In the data rows, the value 128 means zero.
Each pair is two rows. How far apart are they, by a hidden measure? 0 means very close, and 20 very far. Two or three weighted sums of its numbers give each row a place; it is the straight-line distance between the places.
[117 129 136 153 136 145 142 103 132 123 152 115 103 173 159 138 170 111
 127 113 144]
[ 89 128 112 104 134 161  96 133 111 112  97 134 149 114 104 132 108 122
 162 146 120] -> 9
[136 152 118 152 120 116 131 157 131 149 122 107 107 115  94 134 122 116
 122 145 129]
[150 133 120 143 126 140 149 128 131 129 135 123 113 133 113 140 146 152
 163 148 157] -> 5
[122 132 124 103 125  75 120 191 130 148 133  99 172 110  93 100 111  83
 121 127  86]
[150 141 139 139 123 128 117 112 127 151 138 150 113  99 137 158 139 160
 117 147 137] -> 6
[151 141 103 122 113 132 151 155 140 133  89 122 133 111 109 107 108 120
 120 142 122]
[ 97 161 202 143 148 127 126 123 115 136 176  77 116 126 159 139 184 123
 157 153 165] -> 17
[121 137 142 164 121 114 137 135 149 137 134 100 115 113 115 138 155 135
 161 164 152]
[107 130  86  91 128 211  59 122 119  96 103 199 121 126 117 178  95 175
 150 144 108] -> 10
[122  96 127 135 134 119 145 114 120 106 120 103 128 154 142 100 128  96
 105 107 121]
[ 76  99 121 149 132 129 126 109 132 106 104 110 128 152 131 102 118 110
 153 113 125] -> 3
[113 123 140 157 126 143 168 106 121  96  94 103 105 156 137 103 125  99
 122 116 169]
[110 105 132 111 136  92 100 146 113 120 136 120 134 117 120 104 116  98
 109 125  85] -> 15
[122 149 154 115 123 134 110 139 124 147 134 124 126 103 129 153 150 154
 147 150 127]
[ 98 131 128 128 134 156 115 114 130 111 124 138 131 127 141 131 135 121
 131 129 121] -> 5
[122 127 161 172 139 117 162  75 139  89  91  86 116 139 129  99 124 123
 136 154 180]
[ 67 121 175 162 132 115 149 100 124  83 104  76 105 135 133  86 112  89
 142 128 159] -> 15
[154 126 118 149 144 152 132 123 117 142 171 130 124 172 144 156 151 116
 114 116 119]
[101 143 115  77 132 179  48 139 107 112 115 167 138  98 105 174  84 148
 130 138 104] -> 5
[140 119 132 160 133 126 147  91 116 112 137 135 129 124 158 128 118 147
 117 119 128]
[135 157 172 159 101  89 160 106 150 147 143 119  88 124 147 113 128 129
  88 100 150] -> 8
[111 145 132 106 127 101  90 163 125 151 141 129 162  94  97 129 100 114
 120 130 103]
[136 151 136 140 118 133 139 120 132 142 132 136 101 133 118 130 119 146
 120 134 150] -> 12
[160 131 143 132 127 125 139 114 129 150 153 146 119 131 149 163 163 165
 129 131 146]
[112 140 123  88 117 131 111 137 136 138 117 156 145 125 116 126 117 144
 143 121 131] -> 3
[153 146 142 150 122 111 140 123 149 154 148 118 119 131 133 137 149 154
 132 139 141]
[126 106  96 110 104 114 142 144 148 129  70 136 114 109 113  79 111 112
 100 125 117] -> 11
[131 119 103 122 120 124 145 141 142 120 109 128 132 150 125 110 121 111
 124 109 116]
[161 168 139 106 138 176 139 139 132 154 150 127 125 131 159 191 212 190
 190 193 174] -> 10
[137 129 141 136 127 132 112 118 126 137 139 142 115 110 141 149 131 152
 117 128 122]
[141  98  87 123 123 116 135 144 139 145 107 140 131 117 119 101 112 127
 112 110  91] -> 6
[ 99  92 135 149 131 104 158 115 137 123 107  95 127 135 147  81 133 119
 147 105 128]
[120 142 156 161 125 114 163 104 134 104 124 101 127 135 137 105 142 122
 146 147 145] -> 11
[129 119 150 148 125  94 127  85 149 128 138 132  95 137 120 121 128 145
  97 126 137]
[141 148 148 109 133 141 123 117 122 149 144 139 117 119 149 150 163 153
 133 152 135] -> 1
[158 140 120 152 132 117 132 126 143 162 165 124 122 137 124 149 150 136
 125 126 128]
[134 112 101 115 120 123 115 150 135 138  87 134 128  72 100 112  93 134
 113 143  94] -> 9
[141 153 165 129 125 127 139 123 131 144 141 128 106 111 148 141 144 154
 129 152 160]
[100 114 149 160 125 129 163  94 124 110 128 107 103 176 168 109 143 102
 122  92 157] -> 9
[154 105 103 125 119  91 148 147 137 153 113 127 147 113 114 104 120 130
 131 123 114]
[109  93 134 130 139 127 121 100 123 100 145 127 121 155 147 132 117 126
 131  87 124] -> 10
[ 86 129 117  96 128 118  80 159 119 150 120 133 156  93  89 128 105 137
 148 133  89]
[121 122 133 165 135 131 139 117 136 132 151 105 102 165 145 123 146 101
 115 105 129] -> 3
[129 111  98 153 120 102 122 144 125 125 122 107 113 121  84 106 110 103
 111 130 107]
[146 116 104 133 126  97 111 151 154 141 118 127 128 124  91 120  88 113
  89 113  89] -> 9
[115 100 130 140 142 113 159 112 137  93 121 100 153 171 147  97 121 107
 149 113 136]
[165 181 170 132 116 115 150 115 115 171 165 157 124 117 172 149 161 143
  84 122 155] -> 5
[136 120 108 151 145 157 142 116 114 102 151 110 133 172 149 144 152  94
 137 113 123]
[157 115  76 124 136 117 127 159 137 138 135 127 144 143 114 118 110  91
  95 107  77] -> 2
[161 156 135 141 126 145 151 140 128 154 138 116 132 113 117 145 154 163
 164 161 170]
[112 128  97  79 128 115  74 167 120 133 113 173 183  89  78 149 102 168
 183 151 102] -> 8
[144 121  80  90 122 133 131 176 131 140 100 152 164 114 104 126 122 128
 137 139 108]
[125 132 125 136 128 139  99 111 126 129 136 149 111 101 127 164 126 171
 136 134 119] -> 4
[157 139 116 100 103 100 146 157 140 153 121 140 141 105 102 109 122 133
 138 140 130]
[178 153 160 148 127 107 150 110 119 159 181 156 131 131 164 151 150 144
  86 112 151] -> 7
[112 127 149 134 117 148 161 102 124 108 105 119  98 155 159 105 125 101
 105 103 157]
[138 142 115  89 127 161  89 137 103 151 128 185 141  93 122 161 121 170
 135 145 115] -> 4
[172 123  96 121 118 132 160 144 135 167 110 140 133 115 137 135 149 149
 135 135 128]
[118 132 135 125 130 114 106 150 117 131 130 128 154 104 104 135 107 125
 131 137 112] -> 12
[112 135 115 109 110 141 115 128 116 125  99 152 136  97  93 137  97 165
 160 138 138]
[189  95  46  76 126 139 121 160 127 136  82 186 139 113 122 134 114 115
  66 126  97] -> 15
[158  97  86 118 137 113 132 150 135 131 121 138 143 134 114 118 108 108
 108 110  78]
[164 151 160 134 147 138 136 118 101 136 190 141 136 151 167 163 167 116
 121 131 155] -> 2
[129 112 110  83 115 141 124 140 122 118  91 133 104 120 128 113 130 131
 118 132 131]
[160 156 143 110 135 157 106 146 119 153 156 145 136 107 153 176 162 151
 123 161 126] -> 9
[168 154 123 147 123  88 138 156 142 150 166 123 118 133 123 140 138 118
  92 114 111]
[147  89 111 110 108 105 140 135 145 131  84 124 102 103 137  80 106 107
  76 111 103] -> 6
[132 120 123 132 115 148 158 113 138 113 104 142 113 165 146 113 124 118
 108  94 137]
[158 107  91 139 132 119 111 145 126 148 122 136 131  96 107 141 119 137
 126 134  99] -> 9
[157 138 129 152 121 116 139  97 149 164 162 156 103 147 159 151 150 136
  79  95 116]
[115 108 138  98 107 114 136 138 129 115  96 117 115 121 132  85 113  98
 106 110 125] -> 6
[141 134 136 114 114 108 143 136 136 148 136 145 131 131 135 119 132 134
 120 113 140]
[ 98 115 138  92 129 100  99 160 136 146 120 111 149  94  93 103  99 115
 129 124  99] -> 9
[ 88 117 179 154 140 126 148  91 111  88 143  86 109 161 165 109 146  93
 135 108 157]
[110 126 155 155 131 137 153  93 111 112 141 113 111 178 175 128 153  88
 109  99 153] -> 10
[104 110 141 165 151 131 152  99 127  82 141  91 127 173 139 102 129  81
 125 106 134]
[141 127 111  94 112 173 127 122 140 121  85 168 119 111 129 133  95 156
 118 131 129] -> 10
[ 98 106 141 153 135 146 154  75 136 104 136 109  99 196 176 121 162 110
 127  93 160]
[115 138  99  68 119 116 106 184 119 166  98 165 204  82  83 127 109 153
 174 156 102] -> 6
[135 139 138 114 115 134 142 127 121 106 115 127 112 128 132 104  90 115
  95 117 119]
[158 142 130 130 131 134 121 110 141 140 152 149 122 140 148 172 155 146
 121 131 132] -> 15
[ 81  96 134 154 142 129 131  83 138  72  91  94 137 131 118 100 106 123
 161 132 132]
[128 124  98  86 118 176 138 106 135  83 117 161 108 177 163 116 117 116
  91  92  96] -> 8
[108 106 144 142 136 140 150 103 109  92 124 101 124 154 148 116 135 121
 144 114 166]
[165 190 179 147 113  82 140 140 137 187 170 122 128  83 139 144 144 125
  82 141 139] -> 12
[ 69 100 144 142 147 121 138  89 114  70  97  76 136 129 133  87 118 119
 161 144 128]
[116  94 106 114 117 112 129 131 134 115 100 131 133 110 127  97 110 127
 134 114  93] -> 17
[114 107 128 171 133 112 146 121 132  95 127  93 124 154 120 116 123  99
 113 110 127]
[147 153 122 127 124 158  99 111 132 143 133 168 112 114 113 168 128 179
 122 151 137] -> 7
[132 119 113 115 122 151 108 121 128 107 103 153 105 115 139 132  92 149
 104 120 115]
[ 65  95 136 143 134 141 128  87 135  66  91 100 128 138 131  93 107 131
 171 123 142] -> 3
[125 127 138 143 119 144 160  85 143 113 133 115  94 148 131 127 136 133
 152 101 161]
[ 87 135 129 100 125 154  76 120 129 117 127 154 116 119 123 145  93 139
 117 117 103] -> 10
[103 146 128 103 118 111 108 152 122 131 122 136 152 107  93 123 103 126
 141 131 120]
[120 106  94  88 121 121 127 158 136 136 109 144 156 128 128 112 128 121
 139 113 107] -> 10
[ 66 118 115 132 130 157 111  98 146  73  94 137 143 125 119 116 125 135
 163 127 118]
[ 81 128 115  87 131 202  58 113 106  97 111 158 123 102 116 173  94 162
 159 136 114] -> 6
[113 118  95 132 109 148 158 130 139 117  83 125 114 137 116  94 128 124
 145 126 141]
[169 140 117 101 128 163 118 152 125 134 118 145 129 115 122 154 138 142
 149 168 144] -> 6
[114 132 127  78 118 137 121 136 125 101 115 120 110 139 144 111 118  94
  92 115 109]
[105 155 157 152 138 128 131 102 128 119 152 117 130 146 157 118 141 108
 110 116 141] -> 7
[111 121 140 150 133 166 162  88 123  91 110 108 112 175 159 114 128  95
 115 109 163]
[100  93 123 152 127 103 153 119 128 115 113 105 148 141 125  92 118 114
 169 114 118] -> 9
[ 99 139 127  98 116 124  99 139 129 138 117 145 150  95 104 131 108 144
 152 133 107]
[159 140 113 127 142 160  96 119 130 147 170 168 141 124 130 176 134 183
 143 136 129] -> 5
[135  97  94  88 125 145 123 127 119  96 105 161 112 148 144 127 122 110
 103 106  94]
[115 135 162 145 142 106 114 111 128 109 162 120 145 131 125 150 124 146
 153 139 147] -> 15
[116 142 149 172 138 110 140 124 127 121 150  94 113 135 121 123 144 103
 124 129 141]
[155 119 107 127 127 155 113 121 123 140 136 161 118 118 131 166 132 155
 119 139 122] -> 4
[143 118 108 115 121 166 118 112 133 128  93 151 118 109 130 135  95 144
 103 121 110]
[165 156 130 150 131  95 124 153 127 159 164 122 136 126 105 149 132 122
  95 137 114] -> 3
[121 126  92  99 133 114 114 162 122 133 129 147 170 132 111 131 126 121
 154 129  92]
[120 131 137 122 114 138 128 138 130 135 100 119 115 101 131 106 116 118
 103 120 124] -> 7
[106 119 163 148 143 164 158  93 107  94 124 101 117 172 172 128 166 109
 149 121 178]
[157 145 137 147 114  99 149 119 151 152 152 128 105 148 139 128 140 116
  79 101 128] -> 16
[168 112  57 118 129 116 128 178 126 156 113 138 164 116  91 116 120 110
 135 138  90]
[121 104 144 153 144 118 137 108 114 115 161 114 110 174 165 124 140  80
  97  87 124] -> 12
[ 89  99 147 167 144 149 162  80 117  82 117  97 125 173 166 103 134  94
 139  97 157]
[129 133 148 124 125 139 160 133 111 112 117 112 131 137 135 119 135  97
 130 141 148] -> 3
[110 106 136 146 149 167 164  81 130  89 128 119 109 190 174 137 164 108
 143 110 167]
[133 128 126 148 132 117 143 130 138 126 130 106 132 143 123 125 126 114
 134 130 134] -> 10
[106 120 124  94 112 148  92 136 130 120 113 157 129 104 127 129  99 125
 127 119 105]
[151 138 149 156 129 111 132 101 129 148 167 145 127 122 158 148 133 152
  98 110 116] -> 7
[155 176 158 135 133 133 111 131 118 166 155 130 136  79 136 167 143 158
 126 166 135]
[139 137 142 152 151 149 148 108 112 122 158 124 131 157 156 140 162 118
 128 128 159] -> 10
[ 65 124 173 134 134 111 138 101 133  64  66  69 145  87 103  88 105 129
 187 178 169]
[100 122 172 157 137 175 163  80 124 101 146 114  84 185 190 130 178 121
 146 113 183] -> 15
[ 90 115 127 116 115 123 133 129 118 109  86 130  99 122 126 103 115 127
 133 130 137]
[145 128  78  70 129 123  90 180 118 149 131 193 194 124  92 154 114 143
 166 133  85] -> 13
[114 131 121 175 116  96 142 119 147 125 127  90  92 134  89 102  97  98
  96 113 121]
[122 115  95  97 148 159 110 153 121 132 142 147 167 139 112 150 156 154
 194 146 113] -> 9
[146 124 114 105 118 115 138 172 122 146 118 135 164 107 102 123 122 125
 153 140 122]
[112 144 174 138 136 127 153 101 127 109 136 109 129 129 163 118 165 134
 144 151 151] -> 9
[117 108 137 163 152 138 146  89 137 102 146 110 119 190 153 126 149  98
 115 106 148]
[153 146 131 125 125 162 159 138 124 149 130 119 118 138 140 142 175 162
 151 150 160] -> 5
[129 128 146 155 118  92 157 124 128 111 101  81 127 125 102 110 104 115
 125 132 161]
[123 148 120 103 139 147  88 148 123 114 147 153 146 126 109 163 109 142
 142 136 109] -> 12
[122 116 103 111 135 140  98 131 111 131 125 146 141 125 110 139  99 132
 137 123 109]
[113 111 109 106 111 115 124 150 138 121  94 121 114  97 109 103 113 118
 116 128 122] -> 10
[168 160 149 142 136 137 151 114 118 146 167 149 132 142 165 153 168 143
 111 126 163]
[122 114 103 106 128 106 114 162 121 129 113 132 156 107  98 109 107 107
 126 144  94] -> 5
[135 120 101 104 114 157 144 108 136  88 102 159 105 166 141 107 105 117
  96 107 116]
[133 132  92 118 129  97 113 184 132 136 124 121 156 123  82 118 105  99
 116 131  92] -> 4
[147 116 119 151 135 140 162  78 125  85 110 135 123 136 144 110  96 160
 138 132 144]
[152 120 124  99 133 151  87 126 102 133 139 200 134 116 129 188 131 173
 138 150 122] -> 12
[114 118 139 154 135 139 161 110 122  93 115 101 127 168 138 112 126  86
 124 114 157]
[ 77 107 137 144 142 141 118  96 115  94 106 111 132 145 139 110 107 117
 151 120 137] -> 2
[153  91  93 117 115 118 136 138 152 123  93 140 107 124 125  95 112 115
  82 108 111]
[142 134 152 137 149 166 149  79  96 122 170 134 126 157 176 142 165 127
 138 123 158] -> 11
[141 138 137 131 129 114 135 154 133 163 139 114 128 117 127 141 163 131
 149 152 133]
[138  94  98 133 132 128 112 130 145 135 134 130 114 146 115 135 133 126
 122 110 100] -> 6
[154 146 140 114 124  87 128 150 138 142 152 139 153 119 113 136 125 129
 112 131 121]
[100 105 130 135 138 132 143 118 117 104 127 105 142 153 139 110 138 116
 160 129 141] -> 8
[130 107 108 139 118  98 137 155 149 131 103 113 122 107  98  93  91 104
 115 119 102]
[122  91  93 110 118 107 134 136 135 126  94 133 137 116 130  90 109 124
 144 107  96] -> 11
[121 129 101  87 130 158  80 129 119 143 128 191 148 112 115 168 109 179
 152 139 115]
[148 154 137 135 124 149 144 121 144 147 142 138 114 138 127 142 144 157
 144 140 158] -> 4
[156 133 117 104 134 113 103 147 123 167 159 158 148 123 135 166 166 156
 140 138 122]
[123 118 123 102 138 102 110 152 113 132 137 144 152 118 108 134 111 127
 134 124 107] -> 15
[120 124 169 150 145 116 141 104 101 109 135  91 128 135 155 115 126 107
 116 121 164]
[129 118 125 128 119 133 114 121 128 126 113 144 111 105 119 143 121 155
 148 136 137] -> 7
[ 86 112 167 155 126 122 155  85 136  92 124  80 102 164 161  84 121  82
  96  91 148]
[ 92  96 140 155 144 124 147  85 114  64  97  93 127 146 133  97 121 125
 173 139 143] -> 7
[127 138 144 126 146 136  82 115 116 141 171 147 130 101 122 164 129 165
 134 145 126]
[166 131  91 143 126 144 116 141 133 146 113 136 126  86 108 150 113 155
 125 149 119] -> 15
[153 136 123 127 119 109 126 140 135 151 145 150 139 127 127 134 133 141
 116 123 126]
[199 161 123 108 135 150 136 138 101 168 167 179 144 119 152 180 175 175
 126 153 149] -> 6
[ 97 129 142 151 123 105 129 107 149 119 143 131 111 152 129 124 119 118
 107  97 130]
[ 88 134 175 153 144 150 139 103 111 118 163  86 102 163 170 127 176 100
 135 116 165] -> 8
[127 136 148 147 135 123 130 114 125 128 131 115 124 129 140 140 144 138
 134 135 142]
[133 140 153 141 145 163 131 108 145 139 181 112 101 157 164 167 212 171
 174 153 168] -> 11
[124 115 106  76 107 131 145 143 126 103  91 142 123 124 129  86 108 106
 102 117 116]
[119 153 127  91 132 161  82 156 109 126 124 150 141  91  99 162 108 146
 143 160 118] -> 15
[142 107 103 134 120 114 147 134 143 124 103 125 125 130 117 101 109 117
 118 120 114]
[116 113 146 138 139 108 126 117 132 110 152 118 129 146 135 124 118 125
 117 104 136] -> 8
[121 120  99  99 131 130 113 169 115 145 121 132 165 124 115 120 135 116
 161 142  99]
[152 114  94 138 119  89 126 161 145 144 120 123 136 113  89 107  96 103
 103 122  94] -> 4
[146 141 128 159 125 103 133 133 143 144 151 111 123 132 115 133 143 123
 104 129 120]
[123 105 130 168 130 159 174  90 121  92 104 105 122 156 154 109 136 125
 160 118 177] -> 6
[111 140 133 143 127 127 143 120 133 113 116 113 113 146 135 104 121  91
 103 119 129]
[134 130 113 111 115 153 127 132 135 122  99 152 116 120 127 125 117 140
 132 132 131] -> 1
[139 137  94 108 127 153 106 139 109 141 108 172 134 107 100 151  97 154
 138 149 132]
[112 147 116 108 134 178  78 135 111 118 117 153 124  96 103 167 107 151
 145 158 122] -> 5
[114 121 116  99 132 124  86 133 116 137 136 170 149 111 114 147 105 154
 146 126 101]
[147 131 135 122 133 131 109 130 128 153 157 145 119 132 139 154 137 141
 129 117 129] -> 5
[116 154 137 100 121 164 114 123 130 131 124 141 126 123 148 158 142 152
 145 131 145]
[142 155 149 134 151 181 125 141 125 140 199 105 142 129 146 179 201 175
 199 171 161] -> 17
[119 132 124 107 116 161 146 114 134  89 104 136 106 147 154 106 108 117
  92 108 116]
[126 106 112 145 126 119 115 110 140 123 128 138 110 113 129 133 124 139
 120 110 113] -> 16
[146 157 148 151 111 111 152 129 137 156 144 118 100 126 134 128 141 126
 112 125 148]
[129 112  95 133 115 130 129 140 130 122 108 123 104 136 100 115 106 111
 125 117 118] -> 4
[ 86 129 171 164 130 135 171  80 138  91 125  90 119 149 180  99 172 118
 151 132 160]
[111 113 146 156 146 160 151  79 113  96 141 120 108 193 183 126 155  96
 123  99 165] -> 1
[ 96 146 177 158 112  75 131 110 144 128 148  87  96 118 119 100 116 107
  87 104 128]
[123 125 112  99 110 134 133 140 147 124  89 138 119 130 120 106 109 117
 102 115 116] -> 5
[107 130 161 142 132 128 140 112 137 106 151  85  99 151 135 113 128 112
 119 108 136]
[ 63 119 154 119 107  75 130 147 149 127  98  87 122  94 103  72 104 114
 148 113 128] -> 10
[ 89 114 117 112 145 142  73 126 114 109 114 135 144 125 113 146 106 110
 144 131  89]
[ 71 110 125 115 126 140 115 107 135  99  99 120 135 144 127 108 112 128
 155 116 128] -> 1
[136 151 158 121 125 166 150 117 148 153 159 118 112 155 176 153 209 169
 170 153 170]
[129 104 123  79 113 121 124 152 133 118  89 135 110  93 134  97 117  89
  77 117 106] -> 16
[150 162 150 153 125 134 144 134 141 162 142 105 114 118 121 146 149 152
 139 161 162]
[158 148 127 107 119 127 134 144 134 162 121 154 145 104 120 142 133 156
 130 141 139] -> 8
[147 156 147 128 131 137 129 122 126 143 155 137 120 123 160 148 169 137
 119 141 139]
[106 125 103  97 121 116 102 155 130 148 115 159 159 107 102 122 111 151
 160 130 110] -> 2
[146 132 118  88 139 178 120 125 129 113 129 160 118 133 131 157 149 169
 165 153 149]
[101 117 151 140 129 160 155  91 119  93 121 118 114 185 178 117 135  83
 113  81 162] -> 11
[101 121 141 140 119 161 167  80 138  95 107 132  96 204 180 113 129 106
 108  81 172]
[165 141 128 148 131 126 143  93 140 127 125 143 126 110 149 144 123 154
 116 144 128] -> 4
[109 100 130 166 152 141 143  84 127  81 139 104 127 182 158 120 147 101
 128 106 142]
[ 84 104 146 134 117  87 136 133 152 130 103  85 122 113 119  74 112 110
 125 108 116] -> 4
[ 86  91 166 155 135 115 152  79 126  85 139  88 100 178 175  90 136  76
 110  81 143]
[130  97 115 121 118 116 127 131 136 123  94 127 119 113 124 104 101 120
 118 118 103] -> 8
[113 123 103 121 121 115 103 149 133 138 109 134 134  88  78 129  97 137
 133 138 106]
[111 113 114 120 109  83 146 150 157 133 101 116 133 130 108  81 115 112
 130 107 109] -> 9
[136 130 127 128 128 123 138 126 121 133 124 121 117 122 119 131 131 147
 136 142 146]
[156 146 134 122 112 118 159 153 134 160 123 125 142 116 129 133 157 151
 151 155 149] -> 8
[123 129 143 134 139 149 153 105 126 106 137 110 129 151 135 124 135 126
 139 128 162]
[130 128 100 105 129 159 109 152 114 140 111 145 153 116 119 146 145 142
 175 149 131] -> 14
[170 145 124 157 132 129 141 131 136 157 153 124 131 137 121 150 147 149
 144 149 153]
[133 160 152 136 140 129 126 153 127 130 154 101 130 115 109 145 143 141
 137 152 139] -> 15
[132 148 145 105 128 123  90 149 109 157 153 166 172 100 124 150 114 169
 135 135 120]
[103 109 146 146 134 133 161 114 130  97 124  93 123 154 143 100 133 110
 137 105 150] -> 8
[134 102  97 112 112 122 136 145 144 112  88 136 133 119 115 100 104 130
 121 119 103]
[ 83 105 178 156 152 142 154  73 108  70 124  92 129 177 174 110 144 101
 146 113 173] -> 13
[ 73 122 131  92 140 153  51 125 100 105 118 158 146  85 104 163  88 171
 154 141 106]
[132 107 116 145 124 171 178 107 106  96  88 117 120 163 155 109 143 113
 136 111 172] -> 13
[116 145 164 117 141  87  95 147 123 138 157 106 160  93 108 121 104 108
 115 131 112]
[124 123 127 136 109 150 176 108 132 107 101 127 105 171 165 100 133 101
 106  95 154] -> 6
[105 122 119 105 119 115  99 151 123 142 126 133 148 110 104 123 108 128
 148 121  98]
[103 105 146 117 115 134 135 103 123  97  91 129  97 114 151 104 103 141
 120 109 124] -> 10
[126  97 138 143 125 134 157  92 128  96 113 114 111 158 146 116 120 129
 140 108 164]
[166 162 139 143 128 144 143 141 122 164 156 133 133 120 129 165 175 170
 162 172 165] -> 5
[109 124 148  90 121 142  95 126 118 107 100 145 116  94 147 125  98 123
 115 113 103]
[127 103 117 138 144 114 141 118 135 100 122 108 148 147 124 113 125 110
 144 117 122] -> 4
[127 148 139 157 144 117 145 119 119 110 156  98 149 128 138 124 147 110
 145 151 133]
[140 111 101 105 114 135 130 158 117 121  96 136 136  98 107 111 105 119
 126 143 117] -> 5
[131 120  87 105 143 118  94 185 118 148 136 152 187 112  73 138 106 130
 154 143  82]
[148 107  88  97 134 112 112 176 111 142 110 139 162  85  97 120 100 127
 118 142  75] -> 3
[171 155 137 145 141 141 132 142 133 175 175 116 131 128 142 164 181 144
 132 152 136]
[135 136 111  99 141 132 108 158 118 148 139 140 162 121 119 145 154 145
 167 154 122] -> 3
[106 136 142  99 113 121 107 138 123 134  98 136 132  98 102 126 106 141
 148 147 135]
[ 83 125 153 139 134 131 125 107 124  99 103 103 133 131 125 104 106 117
 136 135 143] -> 8
[156 147 148 155 132 121 139 140 136 162 160 113 111 132 139 155 166 142
 137 145 150]
[138  95 117 105 102 103 146 135 148 128  69 130  99 100 130  79 110 115
  82 121 123] -> 10
[149 157 146 124 132 125 131 133 125 135 156 138 131 124 145 144 154 134
 107 144 131]
[108 141 123 114 131 102  84 167 103 134 121 125 151  79  82 137  91 129
 140 144  98] -> 1
[167 154 122 107 134 129 107 160 107 157 154 160 157 110 113 162 136 156
 139 153 126]
[152 141 151 143 120 114 141  91 130 138 145 161 119 125 145 146 122 171
 121 124 135] -> 4
[138 129 146 143 133 140 134 130 128 131 147 110 115 145 143 135 150 128
 121 136 141]
[101 127 110 113 132 100 108 171 120 153 114 126 165 102  94 105 114 134
 166 139 105] -> 5
[138 119 116 146 141 107 115 143 150 139 153 109 126 140 110 149 154 133
 142 132 115]
[ 89 115 142 140 136 146 151  97 130  91 139 111 113 187 166 108 136  78
  97  82 138] -> 8
[148 151 147 128 119 111 134 138 132 163 144 130 122 106 142 145 151 144
 125 142 137]
[108 122 114 109 122  89 129 157 128 143 118 136 175 112 100 104 117 126
 165 133 111] -> 4
[113 131 112 122 113 126 114 136 126 135 109 133 116 111  88 121  94 138
 136 124 119]
[156 117 107 123 124  86 129 172 125 163 128 117 167  93 101 106 123 112
 116 135 100] -> 10
[113 113 126 126 126 139 118 115 131 111 108 125 109 118 135 113  96 126
 104 115 109]
[128 126 129 151 147 142 118  99 119 125 154 142 118 142 145 138 131 130
 115 122 137] -> 3
[118 140 150 152 136 129 137 116 123 135 150 105 116 149 134 130 147 105
 117 121 139]
[162 163 123 138 101 128 165 136 143 150 121 139 113 132 125 135 135 134
 112 138 143] -> 13
[125 136 129 123 137 120 103 130 119 124 148 139 151 121 120 136 117 129
 123 127 107]
[131 119 114 114 126  96 112 153 134 146 120 140 149 115  94 123 106 132
 132 122  98] -> 1
[131 126 128 157 133 130 159 103 127  99 111 131 123 141 129 125 135 149
 149 140 145]
[112 123 101 124 122 107 122 159 144 135 124 125 145 136  94  98 111 100
 131 116  95] -> 14
[ 89 129 144 129 136 110  89 145 115 122 152 121 149 125 109 125 103  96
 114 119  93]
[172 153 128 150 137  85 116 151 126 163 188 124 138 130 117 157 137 103
  82 118 100] -> 15
[ 74 128 143 124 131 101  86 155 114 130 128 116 155  86  93 123  84 116
 154 125  89]
[120 137 112  98 134 139  84 148 120 130 138 164 155 109 104 158 119 158
 157 145 107] -> 4
[120 110  90 121 132  98 104 170 146 149 118 117 149 109  92 108 109 108
 124 118  83]
[129 129 112 129 123  96 118 172 137 145 120 113 140 108  81 112 105  99
 120 138  96] -> 8
